In the data rows, the value 128 means zero.
Every row has a hidden score from 0 to 20. What is each row's score? 10 is about the middle.
[126, 105, 122, 122, 119, 115, 109, 104]: 11
[124, 94, 117, 126, 123, 123, 107, 110]: 10
[117, 125, 120, 128, 128, 104, 123, 111]: 11
[90, 126, 139, 125, 130, 145, 126, 140]: 5
[91, 215, 157, 137, 149, 138, 213, 183]: 1
[153, 112, 128, 126, 144, 136, 120, 121]: 7
[118, 112, 118, 128, 118, 108, 105, 106]: 12
[124, 135, 117, 125, 112, 99, 133, 116]: 12
[109, 107, 104, 124, 113, 99, 109, 103]: 13
[126, 130, 143, 129, 152, 182, 129, 152]: 0
[149, 126, 137, 128, 168, 206, 134, 157]: 0
[109, 120, 109, 129, 132, 134, 116, 125]: 8
[129, 188, 216, 139, 175, 217, 193, 210]: 0
[111, 114, 113, 124, 113, 103, 111, 109]: 12
[121, 114, 129, 125, 140, 191, 127, 169]: 0
[101, 129, 147, 131, 128, 154, 129, 145]: 4
[154, 122, 119, 133, 119, 103, 112, 112]: 12
[119, 243, 182, 143, 172, 180, 243, 216]: 0
[112, 138, 148, 129, 153, 211, 145, 194]: 0
[116, 123, 118, 132, 123, 101, 117, 109]: 12
[125, 231, 175, 138, 167, 173, 229, 208]: 0
[107, 120, 132, 124, 114, 101, 116, 108]: 12
[207, 120, 120, 124, 125, 105, 116, 108]: 11
[132, 106, 110, 120, 108, 101, 111, 106]: 13
[88, 156, 123, 130, 125, 127, 150, 144]: 7
[203, 158, 156, 134, 161, 173, 170, 172]: 0
[111, 202, 149, 135, 138, 139, 205, 172]: 2
[122, 94, 113, 127, 124, 125, 105, 108]: 10
[137, 161, 195, 134, 155, 180, 172, 178]: 0
[198, 99, 107, 121, 120, 102, 97, 97]: 13
[153, 102, 117, 122, 120, 104, 121, 94]: 12
[115, 114, 119, 124, 116, 110, 108, 107]: 12
[109, 113, 123, 124, 115, 112, 109, 109]: 11
[144, 110, 117, 125, 133, 118, 117, 110]: 10
[173, 108, 125, 125, 131, 125, 125, 110]: 9
[201, 120, 115, 126, 117, 104, 116, 106]: 12
[118, 101, 110, 119, 115, 104, 99, 98]: 13
[101, 153, 130, 136, 156, 132, 153, 135]: 6
[117, 100, 103, 124, 113, 85, 116, 87]: 16
[156, 126, 139, 129, 164, 205, 130, 157]: 0
[111, 119, 118, 125, 138, 161, 113, 135]: 5
[127, 104, 115, 127, 113, 112, 112, 106]: 12
[133, 110, 118, 128, 123, 110, 125, 108]: 11
[95, 152, 131, 136, 149, 121, 147, 137]: 7
[119, 103, 120, 118, 121, 108, 107, 101]: 12
[91, 167, 129, 134, 132, 147, 156, 161]: 4
[121, 108, 112, 122, 121, 105, 112, 98]: 12
[124, 228, 174, 136, 159, 163, 218, 199]: 0
[103, 120, 123, 131, 114, 112, 114, 117]: 11
[122, 117, 125, 127, 126, 111, 129, 108]: 11
[179, 116, 121, 125, 114, 113, 117, 113]: 11
[141, 112, 121, 126, 139, 136, 114, 117]: 7
[122, 130, 140, 131, 123, 115, 124, 123]: 9
[108, 110, 107, 131, 122, 119, 105, 109]: 11
[111, 112, 118, 118, 113, 103, 108, 105]: 12
[83, 98, 105, 126, 102, 95, 105, 96]: 15
[157, 110, 121, 124, 139, 133, 115, 120]: 8
[138, 109, 127, 126, 121, 115, 118, 107]: 10
[115, 93, 104, 119, 120, 116, 103, 107]: 11
[122, 206, 215, 141, 181, 219, 214, 237]: 0
[109, 113, 103, 121, 113, 106, 115, 108]: 12
[92, 147, 138, 129, 142, 146, 141, 152]: 4
[109, 136, 141, 132, 147, 208, 144, 193]: 0
[133, 131, 144, 125, 157, 181, 134, 154]: 0
[103, 114, 117, 131, 117, 105, 111, 112]: 12
[90, 131, 105, 130, 121, 103, 123, 113]: 12
[120, 135, 143, 127, 125, 118, 127, 125]: 8
[111, 127, 128, 126, 130, 146, 132, 140]: 5
[218, 128, 133, 128, 136, 143, 134, 135]: 5
[129, 111, 117, 120, 121, 119, 110, 112]: 10
[108, 149, 129, 139, 149, 124, 151, 139]: 6
[201, 117, 120, 122, 125, 109, 114, 107]: 11
[119, 142, 155, 132, 178, 182, 148, 158]: 0
[123, 121, 117, 126, 122, 135, 118, 129]: 8
[112, 110, 107, 129, 117, 115, 102, 110]: 11
[109, 109, 106, 126, 114, 116, 107, 109]: 11
[90, 95, 91, 127, 105, 99, 92, 99]: 15
[104, 115, 113, 116, 111, 103, 111, 118]: 12
[90, 108, 102, 123, 103, 123, 104, 133]: 10
[107, 114, 114, 130, 127, 117, 109, 111]: 10
[190, 113, 110, 126, 109, 98, 104, 97]: 13
[135, 107, 117, 123, 136, 113, 114, 106]: 10
[85, 112, 124, 128, 102, 128, 109, 122]: 10
[129, 194, 158, 138, 150, 143, 188, 164]: 2
[116, 165, 184, 134, 146, 175, 170, 176]: 0
[86, 152, 123, 131, 115, 119, 142, 138]: 9
[180, 115, 114, 127, 125, 112, 111, 113]: 10
[109, 121, 107, 127, 127, 130, 121, 125]: 9
[108, 152, 170, 130, 130, 148, 149, 161]: 2
[136, 102, 159, 122, 116, 115, 96, 99]: 10
[112, 100, 108, 120, 104, 96, 102, 98]: 14
[86, 117, 135, 127, 114, 130, 110, 125]: 8
[143, 112, 126, 125, 131, 116, 125, 110]: 10
[127, 93, 114, 115, 120, 121, 101, 106]: 11
[85, 165, 138, 130, 131, 135, 158, 155]: 5
[120, 111, 118, 121, 119, 138, 109, 122]: 8
[86, 168, 130, 131, 131, 151, 164, 161]: 3
[121, 104, 106, 130, 113, 97, 100, 101]: 14
[99, 151, 136, 142, 147, 125, 148, 138]: 6
[141, 110, 122, 127, 128, 116, 120, 111]: 10
[117, 128, 121, 131, 138, 109, 126, 115]: 10
[130, 107, 125, 129, 119, 116, 115, 107]: 11
[151, 121, 119, 128, 121, 111, 118, 112]: 11
[100, 118, 118, 121, 110, 115, 116, 115]: 11
[113, 149, 133, 141, 154, 126, 150, 140]: 6
[162, 109, 116, 124, 107, 97, 108, 97]: 13
[127, 184, 220, 142, 172, 206, 188, 206]: 0
[202, 116, 117, 127, 113, 107, 113, 106]: 12
[135, 189, 214, 139, 177, 206, 194, 210]: 0
[90, 103, 113, 126, 100, 78, 100, 90]: 16
[106, 109, 100, 121, 118, 119, 107, 110]: 11
[84, 157, 125, 133, 126, 126, 157, 151]: 7
[123, 131, 144, 127, 125, 117, 133, 123]: 8
[89, 121, 127, 128, 122, 173, 118, 162]: 2
[218, 137, 153, 128, 144, 153, 138, 144]: 2
[91, 104, 103, 122, 105, 85, 106, 94]: 16
[166, 126, 138, 124, 157, 198, 125, 153]: 0
[142, 112, 125, 129, 127, 117, 122, 110]: 10
[143, 106, 108, 121, 108, 90, 100, 95]: 15
[115, 114, 116, 128, 135, 152, 108, 125]: 6
[112, 106, 108, 128, 110, 100, 110, 104]: 13
[106, 116, 111, 127, 118, 112, 105, 111]: 11
[107, 138, 161, 132, 125, 136, 130, 142]: 5
[145, 113, 126, 122, 143, 138, 121, 123]: 7
[128, 102, 106, 120, 99, 81, 100, 89]: 16
[140, 102, 112, 117, 116, 98, 119, 88]: 14
[100, 102, 104, 124, 95, 89, 91, 96]: 16
[215, 115, 121, 124, 127, 132, 116, 121]: 8
[124, 122, 121, 125, 120, 133, 124, 134]: 7
[91, 127, 147, 129, 129, 149, 126, 141]: 5
[113, 110, 108, 127, 110, 103, 111, 104]: 13
[110, 115, 123, 122, 110, 110, 110, 105]: 12
[119, 111, 132, 126, 142, 188, 117, 162]: 0
[118, 151, 141, 136, 159, 145, 146, 140]: 4
[142, 111, 125, 129, 137, 113, 116, 112]: 10
[123, 121, 119, 126, 125, 135, 119, 131]: 7
[143, 161, 196, 138, 164, 178, 167, 179]: 0
[131, 131, 131, 127, 132, 147, 132, 147]: 5
[190, 100, 99, 120, 115, 94, 98, 93]: 14
[124, 112, 114, 121, 115, 130, 116, 124]: 9
[161, 101, 126, 123, 123, 115, 120, 102]: 11
[94, 128, 99, 124, 100, 100, 123, 120]: 13
[119, 113, 131, 130, 143, 192, 115, 165]: 0
[120, 115, 129, 128, 149, 193, 125, 171]: 0
[102, 116, 105, 125, 108, 112, 115, 116]: 12
[126, 121, 126, 127, 126, 112, 128, 111]: 10
[130, 190, 213, 139, 177, 213, 199, 215]: 0
[106, 112, 113, 122, 118, 114, 115, 112]: 11
[106, 114, 111, 124, 115, 109, 118, 108]: 12
[125, 108, 111, 131, 122, 112, 103, 108]: 11
[102, 119, 122, 130, 115, 114, 114, 115]: 11
[118, 114, 131, 134, 143, 196, 122, 169]: 0
[100, 112, 110, 124, 116, 100, 109, 106]: 13
[122, 234, 178, 141, 170, 179, 231, 210]: 0
[116, 124, 117, 131, 127, 104, 124, 109]: 11
[99, 133, 148, 132, 113, 124, 130, 139]: 7
[93, 133, 113, 134, 128, 113, 131, 120]: 10
[137, 162, 196, 133, 155, 176, 169, 175]: 0
[119, 123, 119, 128, 133, 136, 122, 136]: 7
[89, 156, 93, 121, 94, 91, 148, 126]: 14
[102, 125, 112, 124, 123, 126, 120, 122]: 9
[117, 108, 107, 124, 113, 102, 109, 106]: 13
[140, 109, 126, 123, 124, 116, 119, 109]: 10
[119, 129, 128, 131, 127, 107, 129, 116]: 10
[130, 105, 119, 123, 114, 116, 114, 106]: 11
[121, 130, 136, 131, 145, 178, 130, 149]: 1
[132, 154, 185, 133, 153, 168, 158, 165]: 0
[120, 246, 186, 146, 183, 176, 251, 224]: 0
[95, 119, 100, 132, 115, 95, 111, 104]: 14
[131, 117, 125, 131, 126, 136, 120, 133]: 7
[130, 150, 175, 135, 142, 158, 159, 161]: 1
[111, 92, 102, 125, 107, 110, 91, 102]: 13
[104, 109, 112, 131, 102, 100, 107, 100]: 14
[172, 109, 125, 125, 154, 161, 118, 111]: 5
[184, 122, 122, 121, 126, 112, 121, 120]: 10
[106, 118, 118, 125, 118, 114, 108, 111]: 11
[178, 105, 129, 121, 139, 120, 128, 107]: 9
[105, 113, 117, 128, 106, 102, 110, 102]: 13
[104, 173, 130, 132, 118, 106, 159, 133]: 9
[203, 180, 184, 135, 180, 183, 180, 184]: 0
[124, 106, 116, 124, 109, 106, 98, 105]: 12
[161, 121, 133, 129, 163, 194, 125, 154]: 0
[95, 122, 140, 121, 118, 144, 122, 136]: 6
[125, 112, 125, 131, 127, 123, 120, 115]: 9
[95, 113, 105, 121, 128, 137, 109, 120]: 8
[141, 106, 108, 123, 101, 94, 99, 92]: 15
[92, 153, 102, 125, 101, 94, 142, 124]: 13
[125, 218, 168, 138, 159, 153, 220, 189]: 0
[124, 108, 111, 129, 111, 101, 105, 103]: 13
[204, 115, 121, 132, 121, 115, 118, 104]: 10
[113, 123, 125, 130, 126, 103, 125, 111]: 11
[103, 114, 114, 124, 108, 104, 109, 113]: 12
[87, 170, 135, 132, 137, 146, 169, 165]: 3
[101, 105, 86, 131, 117, 93, 101, 96]: 15
[114, 251, 189, 139, 184, 179, 250, 225]: 0
[203, 98, 110, 123, 121, 109, 102, 99]: 12
[106, 103, 104, 126, 98, 87, 95, 95]: 16
[131, 111, 122, 123, 122, 116, 111, 114]: 10
[99, 113, 113, 126, 108, 106, 113, 113]: 12
[141, 109, 121, 125, 128, 116, 117, 107]: 10
[93, 103, 109, 130, 100, 94, 89, 96]: 15
[107, 117, 109, 129, 118, 117, 110, 113]: 11
[214, 108, 129, 122, 122, 125, 114, 117]: 8
[95, 111, 112, 131, 102, 91, 114, 99]: 14
[105, 236, 178, 146, 164, 157, 232, 206]: 0
[103, 108, 107, 122, 103, 97, 99, 101]: 14
[160, 109, 114, 121, 107, 99, 114, 101]: 13
[118, 165, 183, 130, 149, 182, 165, 182]: 0
[121, 125, 136, 127, 144, 176, 126, 144]: 2
[140, 113, 121, 127, 132, 124, 119, 109]: 9
[173, 121, 121, 119, 122, 114, 117, 115]: 10
[115, 240, 184, 145, 173, 172, 244, 215]: 0
[86, 98, 117, 120, 98, 98, 95, 100]: 14
[93, 131, 143, 135, 125, 154, 127, 146]: 4
[224, 118, 127, 127, 133, 138, 121, 122]: 7
[188, 126, 129, 128, 126, 117, 130, 123]: 9
[146, 108, 113, 121, 105, 93, 104, 97]: 14
[115, 106, 123, 129, 125, 176, 114, 154]: 2
